One turn sends every row of this set to another row. A few are shown first. Where does it send the rows asked after them?
gukir: -2, -4, -4, -8, 2, 10, -5, -11, 0, -2, 17, -12, 0, 13, 2, 5, -16, -7, -7, 1, 11, 7, 3, -1, -7, 3, -4, 4, -18, -10, -16
siv: 1, -5, 3, 14, -4, 6, 4, -5, 13, -5, -2, -6, 1, 8, 7, 1, -3, -5, 25, -10, 9, -10, 10, -16, -6, 0, -5, 6, -7, 2, 7
Fof: -4, 2, 1, 1, -7, 15, 7, -14, 1, -6, 4, 1, 1, 17, 3, 7, 6, -10, 8, -9, 7, -7, 10, -10, -9, 4, 3, 6, -13, 12, 6
Leb: -12, -4, -1, 7, 10, 1, -2, -9, 8, -3, 10, -6, 7, 20, -2, 1, -9, 8, -5, -6, -7, -7, 5, -1, -10, 5, -6, 4, -12, 12, -2
bemer: -14, -3, -7, -4, 1, 10, -5, -11, 3, -9, 1, 1, -4, 11, 4, 8, -9, -11, -10, 10, 12, 6, -3, -6, -9, 4, -2, -2, -20, -10, 1
tev: -8, 0, 2, -7, -6, -1, -6, -4, -2, -7, 3, 5, 3, 16, 15, -4, -9, -7, 3, 0, -4, -2, 19, -13, 3, 20, 7, 15, -8, -6, 4
Kuvi: -2, 4, -7, 20, 3, -2, -4, -4, 9, -6, 6, 0, -1, 12, 4, -1, -12, -11, 1, 0, 5, -13, 11, -4, 1, 4, -8, -9, 4, -16, -4
soni: 3, -4, -9, -4, -8, -3, -4, -3, 1, 7, 9, -16, 1, 8, -3, 1, -17, -8, 3, 0, 1, 1, 10, -4, -3, 14, 12, 17, -9, -3, 7
ranud: -4, -9, 3, 0, -15, 3, 0, -9, -8, -5, -6, 3, -5, 17, 6, 1, -12, -14, 14, 0, 3, 9, 1, -12, -4, 11, 1, 14, -9, 0, 4
magiv: 3, -15, -5, 5, -15, 0, -2, -8, 9, -6, 5, 3, -7, 6, 2, -2, 4, -12, -2, 4, 3, -7, -4, -4, -13, -10, 1, 4, 0, -1, -1
Vulir: 2, -4, -3, 7, -16, 9, -10, -5, 9, -12, 9, -10, 1, 10, 12, 2, -7, -7, -9, 4, 7, 2, 13, -12, -3, 0, 4, 17, -12, -7, 10
dis: -9, 2, -12, -22, 7, 2, -4, -7, 7, -1, 6, 0, -2, 15, 2, 1, -13, -8, -1, 7, 10, -2, 5, 1, -2, 4, -2, 3, -11, -16, -4
bulun: 0, -8, -10, -4, -4, 11, 2, -2, 11, -4, -9, 4, 5, 9, 8, 3, -6, -4, 3, -2, 11, 18, 0, 2, -4, 5, -4, 16, -6, -6, -2
vuvez: 0, -7, 0, -2, 0, 15, -8, -5, 16, -7, 9, -1, 4, 4, 15, 6, -7, -6, -4, -9, 6, 11, 15, -5, -5, 8, 0, 17, -18, -13, 9
Paf: 0, 4, -2, 19, 7, 0, -4, -3, 6, -6, 7, -10, 3, 13, 3, 4, 6, -1, 14, -12, -6, -6, 15, -11, -5, 11, -2, 9, -6, 7, 4
Zopug: 0, -7, -5, 8, -5, -5, -5, -3, -1, 2, 8, -4, -1, 15, -8, 3, -13, -5, 6, -7, 4, -9, 8, -8, -7, -3, -20, -10, 4, -7, -6
muz: 0, -6, 4, 6, 9, 3, -2, -12, 20, -6, 5, 2, -2, 6, 10, 1, -3, -4, 10, -6, 2, -13, 3, -1, -9, -7, 1, -4, -21, -3, 1
Tov: 1, -6, -5, -9, 5, 0, -6, -6, 2, 6, 1, 1, 6, 10, 0, 8, -15, -1, -2, -7, 6, 14, 11, -1, -6, 15, 4, 15, -15, 2, 9
zifov: -5, -5, 1, -3, 4, -3, 8, 5, 11, -3, 3, 3, 5, 1, 6, 2, 2, -8, 15, 7, 12, -8, 15, -15, -1, 7, 6, 11, -13, -1, -6
pona: -3, -7, -7, 13, -8, 5, -2, -6, 9, 0, 19, -9, -5, 13, 4, -2, -14, -5, -10, -4, -2, -18, 15, 1, -5, 1, 1, 16, -15, -7, -2
Vobo: -10, 2, -7, 9, 13, 5, -1, -4, 15, -1, -3, -2, 2, 10, -1, -2, -19, -5, 5, -1, -2, -3, 13, -2, 2, 8, -8, -8, 0, -17, 1
verub: 2, -5, -20, -7, -19, 0, -3, 1, 5, -1, -9, -2, 0, 6, 6, 0, 1, -5, 4, 6, 2, 2, 3, -3, -1, 1, 2, 12, -6, -6, 3
Vot: -8, -5, 2, 13, -2, -6, 1, 3, 10, 5, 1, -3, 4, 16, 7, -3, 0, 2, 17, -1, 7, 1, 16, -12, 2, 7, -4, 6, 1, 12, -1
kulap: -8, -12, -3, 5, 7, -6, 8, -10, 23, 1, 2, -4, 2, 10, 3, -8, -11, -7, 7, 2, 6, 2, 2, -4, 4, 1, -11, 3, -6, 5, -11
zufib: -4, -6, 2, 11, 5, 4, -8, -8, 2, -2, 0, -1, 0, 4, 1, 3, -9, -6, 3, 0, -1, 10, 11, -8, -3, 1, -6, -23, -9, -4, -1
seri: -9, -1, -2, 10, 4, 3, 7, 2, 4, -6, 15, -9, -3, 19, -3, 5, -3, -7, 11, 0, 4, 4, 10, -4, 1, 3, -8, 27, -11, 4, -4
Zul: -1, -10, -16, -1, -1, -11, 3, -4, -1, -1, 9, -1, 1, 2, -1, -11, -16, -7, 1, 6, -2, -8, 6, -3, 6, 4, 6, 6, -7, 7, 4
suvu: -9, -5, 1, 16, 0, -1, -6, -3, -3, 1, 15, -4, -1, 8, 4, -1, -13, -6, 5, -2, 2, -6, 10, -3, -3, 5, -3, -21, -5, -5, 5
resop: 2, -2, 7, 6, 1, 6, -8, -4, 8, 3, 5, -4, 2, 20, -5, 4, -18, 2, 5, -8, 3, 0, 13, -3, -9, -6, -13, -7, 2, -9, -9
vemi: 4, -4, 3, 1, -10, 7, -4, 0, -1, -13, 4, -2, -2, 14, 12, 2, -5, -8, 11, -5, -5, 0, 8, -9, -6, 9, -2, 23, -9, -17, -10

ranud turns into tev
Vobo turns into resop
Now find these:
suvu turns into Kuvi
pona turns into magiv
kulap turns into Leb
siv turns into Vot
Vulir turns into verub
Tov turns into vuvez
seri turns into Fof
gukir turns into bemer

